In the rows, 128 means zero.
Which row each row swaps with, under one turn or mirror:
The rows were stretched afterwards, more along some directions than others.
J682: [126 140 127 142 144 153 131 110 105 142 137 182 128 137 137 163 170 125
 134 104 122 141 169 166  86 118 137 131 103 128 110 156 132 115]
J123: [ 97 118 132 148 147 155 111 147 116 116 145 182 115 162 127 160 162 146
 114 102 107 137 159 181 134 156 126  93 140 113 110 156 119 153]
J503: [113 129 128 147 154 152 140 108 104 125 138 179 122 134 133 162 177 117
 143 102 127 133 148 154  91 111 138 134 109 127 122 152 127 110]
J951: [133 130 115 147 128 164 126 117 104 132 140 183 131 136 140 173 176 116
 139 105 131 132 144 172  97 119 123 141 103 121 104 155 113 127]
J92: [ 94 119 133 153 144 157 111 147 115 120 143 182 112 167 124 162 164 147
 114 102 109 131 158 183 137 154 126  93 138 108 109 157 115 155]
J281: [ 98 121 131 150 145 156 112 147 117 117 145 182 114 162 125 161 162 145
 112 100 107 137 162 182 134 157 127  93 140 112 110 156 120 157]
J208: [104 128 122 135 136 143 125 142 127 134 158 193 141 157  98 138 149 142
 137 111  75 147 160 154 113 156 129 105 144 104 117 141 127 149]
J175: [ 97 117 134 152 144 158 114 148 116 118 145 186 114 165 130 164 167 147
 113  98 109 138 161 187 132 156 123  93 142 110 108 160 113 158]
J902: [114 141 141 140 142 145 125 128 143 141 143 174 131 167 116 141 136 110
 139 109 113 137 129 164 140 140 126 122 115  98 133 139  97 157]
J698: [115 134 143 144 131 144 119 131 141 152 131 178 138 160 121 139 136 109
 143 124 110 138 134 164 123 141 127 124 119 108 121 134 107 161]
J217: [105 126 121 135 135 145 126 140 125 135 157 192 143 155  97 136 146 138
 140 113  76 147 156 155 115 151 132 110 145 104 113 138 128 142]
J559: [123 136 148 146 124 147 126 138 143 153 145 186 144 157 133 151 144 125
 148 109 115 145 119 172 121 142 126 123 124 108 125 139  88 173]
J405: [103 127 121 134 135 145 129 139 126 137 156 191 141 156  96 137 151 138
 137 112  74 148 158 151 114 153 131 109 142 105 118 139 129 147]
J449: [117 132 148 151 145 137 124 135 149 134 143 180 130 161 116 140 143 115
 132 115 109 129 137 167 120 130 130 125 118 108 126 152  97 162]
J530: [119 136 149 140 138 135 120 139 141 142 141 182 138 160 124 143 137 122
 150 112 113 141 130 164 125 134 130 124 138 100 128 148  89 163]
J270: [ 98 118 133 152 146 155 111 148 118 116 146 183 116 164 125 161 160 148
 112 101 108 137 159 184 136 155 126  91 141 111 108 159 116 157]
J65: [103 129 123 135 138 144 128 139 127 137 157 196 144 159  98 138 148 140
 142 108  75 150 156 152 114 154 130 107 144 101 117 137 125 145]
J423: [ 96 117 132 150 150 155 111 147 117 116 143 185 112 163 131 161 164 145
 112 102 110 138 158 183 139 157 126  95 139 112 108 157 117 156]
J835: [101 127 122 136 134 144 128 139 125 134 158 190 141 158  97 140 151 140
 136 109  75 148 159 152 113 154 131 107 142 106 117 139 128 147]
J165: [123 136 149 141 126 143 115 126 145 145 138 180 142 163 124 143 133 105
 138 111 116 125 132 166 125 130 128 111 122 109 117 132 106 155]
J461: [126 141 125 151 127 156 131 108 102 130 141 199 113 135 130 152 174 127
 143 111 130 135 153 155  92 115 131 135 103 125 117 149 109 121]
J434: [122 142 156 135 137 144 115 134 139 142 139 171 150 168 116 155 133 111
 145 108 122 123 129 166 120 129 107 108 124 103 116 142 102 150]
J132: [105 126 122 134 134 145 128 139 126 135 158 195 140 156  99 138 149 141
 137 111  74 151 158 154 114 155 130 109 145 107 118 139 126 148]
J803: [115 124 140 141 130 139 121 130 141 146 138 168 144 173 121 146 140 103
 144 118 121 124 124 168 129 129 130 126 120 107 118 150 108 155]
J738: [108 126 121 137 135 144 128 137 127 134 159 196 142 157  97 140 147 139
 138 113  77 151 159 154 112 156 132 107 143 105 118 140 131 146]
J375: [110 127 121 144 148 160 131  98 100 127 133 184 112 136 132 157 155 119
 148 132 138 140 163 161 109 115 131 132 108 121 107 151 127 114]
J758: [107 126 120 135 133 145 127 140 123 133 157 194 144 154  98 137 148 138
 137 112  75 150 158 154 113 153 132 109 143 108 114 139 129 145]
J338: [107 130 122 135 133 144 131 139 126 138 157 193 143 157  97 135 149 139
 138 112  73 147 159 151 110 152 129 108 145 102 117 137 125 145]
J287: [104 127 122 137 137 143 124 140 125 135 157 193 143 159  97 140 148 141
 140 110  73 147 155 154 114 153 131 107 142 103 118 139 127 145]
J585: [116 131 127 151 134 160 129 111 107 138 135 188 117 131 141 162 167 115
 143 107 130 136 157 169 105 106 147 130 116 129 108 149 122 109]
J918: [ 98 118 133 151 145 156 112 146 117 117 145 185 114 164 129 166 164 145
 111 101 109 136 161 184 133 155 124  92 139 115 109 158 114 159]
J232: [119 143 122 136 145 163 143 106 103 134 137 185 117 133 133 165 177 120
 136 104 136 131 156 151  97 111 128 126 103 131 116 149 110 123]
J115: [ 99 119 133 151 149 156 111 148 117 114 144 185 114 163 127 162 162 148
 113  99 109 137 159 186 137 154 125  92 140 110 109 159 114 156]
J17: [126 145 153 141 131 148 128 135 147 153 141 191 140 165 123 145 146 111
 144 108 113 133 140 176 126 136 132 121 128 112 118 133 102 156]
J740: [135 142 130 145 136 165 130 110 109 150 136 186 132 132 140 174 173 118
 146 109 143 121 144 162  96 112 139 121 124 123 110 143 124 115]
J953: [130 139 118 156 122 164 129 114 105 131 136 184 117 129 135 175 167 118
 138 105 143 127 151 167  88 110 125 130  98 121 112 152 115 120]
J568: [138 144 126 143 127 157 128 109 100 129 137 198 123 131 133 170 161 119
 140 106 138 126 154 169  95 109 128 134 109 126 105 147 121 114]
J357: [131 137 122 145 133 157 133 113  97 132 136 183 131 145 137 170 173 114
 151 103 133 128 153 175  87 107 126 125 112 122 108 165 117 112]
J528: [100 117 133 152 142 159 111 145 116 119 143 184 112 163 131 163 165 143
 110 102 109 136 157 186 135 154 126  95 139 113 108 159 113 157]
J52: [120 126 157 132 140 145 119 130 141 138 146 187 136 153 119 139 122 116
 143 114 124 136 146 179 128 133 132 127 131 114 106 140 102 147]
J354: [129 139 128 138 133 157 135 115  96 131 137 185 123 129 141 163 174 121
 151 104 125 146 150 163  89 114 134 134 126 125 120 156 109 117]
J781: [ 96 120 134 150 144 154 110 149 118 118 145 184 117 166 126 162 162 148
 112  99 108 134 159 183 136 155 124  92 141 110 108 158 112 159]
J97: [104 129 121 137 135 146 126 140 126 137 156 193 140 157  99 139 150 139
 137 110  73 148 160 155 113 155 133 108 144 103 117 139 127 148]
J784: [125 142 121 152 139 163 124 111 101 139 129 189 120 130 143 167 170 124
 148 112 136 138 155 171  88 120 129 126 113 119 109 153 117 115]
J550: [116 136 147 147 129 144 119 133 143 136 136 177 132 160 119 152 130 109
 139 110 126 131 132 167 125 131 121 119 108 110 123 137 106 154]
J142: [106 126 148 158 128 140 119 134 135 148 148 190 146 171 110 150 144 113
 136 109 108 131 137 175 117 136 142 127 116 106 114 145 108 163]
J616: [111 137 157 128 148 141 121 133 137 143 141 181 138 162 124 141 146 109
 151 111 110 134 134 168 123 139 125 115 123 105 124 139 109 156]
J401: [ 98 119 131 150 147 156 109 148 115 118 145 186 114 162 128 161 161 150
 115 100 108 138 158 183 137 155 124  92 142 110 109 157 113 157]
J993: [115 128 151 150 130 139 128 126 136 138 142 186 131 166 116 133 138 122
 139 114 125 133 131 157 127 132 129 123 119 106 128 137  99 161]
J755: [123 132 132 132 130 163 127 105 106 139 141 188 118 126 135 173 169 114
 135 113 132 120 162 157  91 114 134 135 107 141 108 146 114 121]
J590: [119 143 127 143 142 153 115 118 100 140 133 194 118 125 149 161 163 124
 152  99 132 135 152 167  96 118 129 122 120 116 109 149 107 110]
J917: [117 136 150 130 150 142 112 136 157 144 143 176 140 160 131 157 137 105
 142 106 116 128 131 170 120 138 129 114 122 107 126 141 109 148]
J846: [132 138 125 138 144 161 124 112 105 138 141 189 125 130 143 170 177 122
 148 110 131 125 145 166  88 116 133 126 114 114 114 155 115 118]
J741: [104 118 132 151 148 155 112 147 118 111 145 187 114 164 129 165 161 147
 112  98 108 136 160 187 135 154 126  94 138 113 112 159 113 154]
J380: [130 148 137 144 130 165 127 116 103 145 137 185 130 130 147 177 172 131
 153 102 137 133 133 164  88 116 123 114 119 125 118 148 104 122]
J651: [102 129 140 140 127 149 127 117 132 148 135 170 120 162 110 128 132 108
 138 145 116 130 152 160 131 129 124 131 116 107 112 141 109 155]
J447: [101 127 122 134 134 144 128 140 125 139 156 189 140 155  95 134 151 137
 140 116  78 146 158 149 113 153 129 109 145 103 115 138 131 145]
J753: [132 143 140 142 129 136 124 135 153 153 132 191 135 158 112 139 138 118
 135 120 108 134 139 163 148 134 132 126 114 107 128 131 100 159]
J446: [116 142 121 147 132 162 122 110 104 140 136 191 121 132 143 159 177 116
 148 103 134 135 157 167  97 119 132 127 108 121 100 145 122 118]
J892: [116 136 115 141 130 160 134 115 103 136 126 178 122 126 129 154 170 133
 156 120 134 141 148 157  91 126 126 127 113 131  99 153 109 135]
J339: [105 129 121 136 138 144 125 141 126 133 157 192 141 156  99 140 147 141
 138 109  79 147 159 154 114 154 131 104 145 103 116 139 130 145]
J565: [106 126 124 134 135 145 124 140 129 136 156 194 143 157  99 140 147 137
 138 112  72 146 154 153 113 153 131 108 142 105 117 138 125 143]
J500: [108 133 153 146 126 141 126 127 151 152 141 183 131 164 123 144 138 108
 134 114 112 133 147 166 126 127 137 117 126 116 123 140 103 157]
J895: [108 134 157 137 150 135 112 133 143 153 135 166 141 165 118 138 130 113
 133 120 114 134 145 161 129 139 132 114 117 113 114 142 127 157]
J472: [125 138 123 141 139 159 153 116 102 139 133 177 128 139 138 164 176 122
 143 107 135 132 144 155  99 122 128 129 126 121 107 150 112 115]
J597: [125 149 129 140 135 153 135 110 110 154 127 183 123 129 126 153 170 123
 145 115 142 136 155 156 114 115 131 122 119 118 113 142 129 110]
J771: [128 140 147 140 138 139 139 141 151 141 139 181 142 167 120 140 133 118
 139 116 112 136 129 165 131 144 123 120 136 107 115 144  90 158]
J630: [127 145 119 147 149 162 132 107 100 132 141 183 119 132 137 172 171 122
 143 102 142 137 151 160 101 119 124 116 110 111 122 157 115 122]
J70: [121 132 145 135 129 134 118 131 147 143 141 192 132 152 136 141 133 107
 135 110 103 146 135 168 122 144 131 126 123 119 128 137  96 156]
J517: [128 131 134 160 132 158 123 110  98 131 144 194 134 142 132 185 169 120
 132 101 131 123 150 176  79 111 141 118 112 127 109 160 120 118]
J369: [ 96 117 132 152 144 156 113 146 115 119 145 182 115 164 128 162 165 146
 112 102 109 139 161 185 132 156 124  93 140 113 108 160 118 159]
J489: [ 96 119 133 151 148 157 110 145 116 118 144 183 114 162 128 162 161 145
 114 100 110 139 160 184 135 157 128  91 144 112 108 157 120 155]
J57: [118 120 134 140 122 148 137 129 132 138 130 167 137 154 118 133 137 125
 147 121 121 142 128 168 121 139 128 127 126 116 109 142  94 166]
J656: [122 141 134 137 126 158 120 113  98 134 135 177 124 129 149 176 172 116
 155 104 140 127 153 162  80 103 117 122 111 125 118 148 121 109]
J29: [123 128 139 139 139 148 135 133 143 137 143 180 133 160 116 127 131 113
 132 114 117 139 132 170 142 131 134 131 119 108 117 140  93 164]
J769: [125 138 147 141 124 141 117 129 139 143 138 185 135 159 115 144 128 110
 136 118 127 120 132 168 132 128 127 129 120 109 110 135 109 154]
J764: [130 139 126 138 144 166 127 122 102 136 136 180 124 128 146 175 178 108
 145  96 129 126 158 176  87 114 128 121 111 122 111 154 122 114]
J444: [125 135 147 139 122 141 100 140 147 138 142 181 134 151 133 144 130 108
 149 122 116 135 133 175 121 128 121 127 117 109 118 142 102 154]

J597 is swapped with J753
J568 is swapped with J769
J585 is swapped with J500

Which row each row swaps with, under one turn or mirror:
The rows were stretched afterwards, more along some directions than others.
J927: [157 133 137 156 113 141 105 128 122 112 152 103 122 124 132 117  96 134]
J333: [130 119 129 153 121  80 131 127 145 151 136 114 104 129 132 113 120 133]
J865: [132 114 103 162 121 108 106 147 118 148 113 135 119  94 154 103 120 141]
J316: [131 153 130 126 150 101 131 108 119 132 150 112 106 131  94 155 130 139]
J7: [154 134 106 146 114 135 128 155 112 130 132 144 146 151 142 134 137 134]
J499: [132 134 108 119 145 102 152 136 123 125 160 116 129 101 129 116  80 152]
J807: [143 156 143 102 129 150 131  99 138 137 161 115 137 112 112 130 123 103]
J591: [105 135 137 121 135 167 115 145 134 124 115 123 152 122 133  94 114 124]
J889: [120 124 131 119 120 128 115 119 167 136 135 124 149 125 153 115 110  95]
J69: [136 140 129 117 130 150 133 138 127 113 142 145 156 148 121 138 125 132]
J757: [130 167 118 107 136 164 135 113 125 123 162 137 131 114 118 123 109 141]
J75: [135 116 131 140 103 150 128 159 139 122 144  95 131 156 144 122  99 109]
J572: [123 151  91 130 122 147 110 130 124 148 108 138 130 140 128 126 160 154]
J958: [135 116 122 132 156 126 154 151 104 129 125 134 146 109 134 114 115 134]
J59: [127  92 127 120 132 129 151 171 129 127 123 122 141 117 157 109  97 124]
J943: [107 152 111 114 130 117 104 162 138 140 117  91 143 137 137 111 129 124]
J722: [138 131  99 120 118 149 122 104 143 150 122 133 129 111 110 115 150 117]
J828: [ 99 162 130 116 132 118 106 132 146 125 124 118 129 137 122 142 129 122]
J952: [129 147 135 121 124 147 114 111 120 148 122 133 112 111 123 115 145 142]
J576: [121 110 157 130 116 138 139 164 145 113 124  97 144 133 140  95  90  89]
J610: [122 113 128 152 125 115 138 124 129 146 130 121  99 125 129 130 113 128]
J129: [144 109 102 140 121 138 149 138 130 147 131 142 135 128 125 118 136 113]
J566: [135 137  93 116 138 123 145 113 133 123 140 147 151 120 115 139 134 148]
J695: [131 116 130 133 122 110 136 149 112 158 134 111 106 116 133 116 134 106]
J63: [122 148 131 107 123 150 134 130 122 144 145 127 139 140 119 143 148 122]
J441: [115 117 130 123 123 133 131 128 164 115 110  87 143 127 128 102  89 113]
J111: [129 135 146 128 112 141  96 136 115 167 119 102 132 114 136 121 145 111]
J658: [135 100 124 144 121 150 134 173 112 142 132 105 145 120 155 101 103 130]
J880: [142 123 145 138 100 123 111 149 138 129 161  92 117 110 145 111  95  91]
J539: [143 124  82 129 135 120 145 112 143 143 104 135 143 113 114 115 142 131]
J361: [131  99 117 130 140 115 147 105 131 148 118 164 116 104 134 135 141 141]
J269: [126 137 135 129 142 132 129  98 139 135 115 136 127 124 112 134 145 127]
J608: [142 112 119 139 126 140 130 141 114 144 123 104 136 132 129 152 128 149]
J854: [152  95 122 145 134 127 156 120 126 134 139 121 128 114 128 123  90 154]
J511: [154 124 110 148 109 124 115 112 169 151 133  99 137 141 128 114 121  83]
J777: [135 160 121 142 108 156 106 115 163 146 152 114 129 150 134 112 133 103]
J541: [133 146  88 120 135 112 129 124 154 141 146  99 146 141 128 133 110 137]
J11: [122 136 101 107 129 132 142 118 140 158 126 155 143 128 139 126 147 110]
J662: [114 137 132 115 121 154 113 138 165 121 101 104 154 140 121  96 116 105]
J211: [116 127 141 128 151 114 136 191 102 137 114 109 134 139 134 120 126 118]
J843: [144 119 120 145 118 119 110 121 152 133 130 123 144 129 134 116 119 122]
J864: [143  99 160 145 121 114 137 117 138 130 108 110 102 121 114 123 122 115]

J511 is swapped with J864
J880 is swapped with J610
J889 is swapped with J361
J111 is swapped with J608

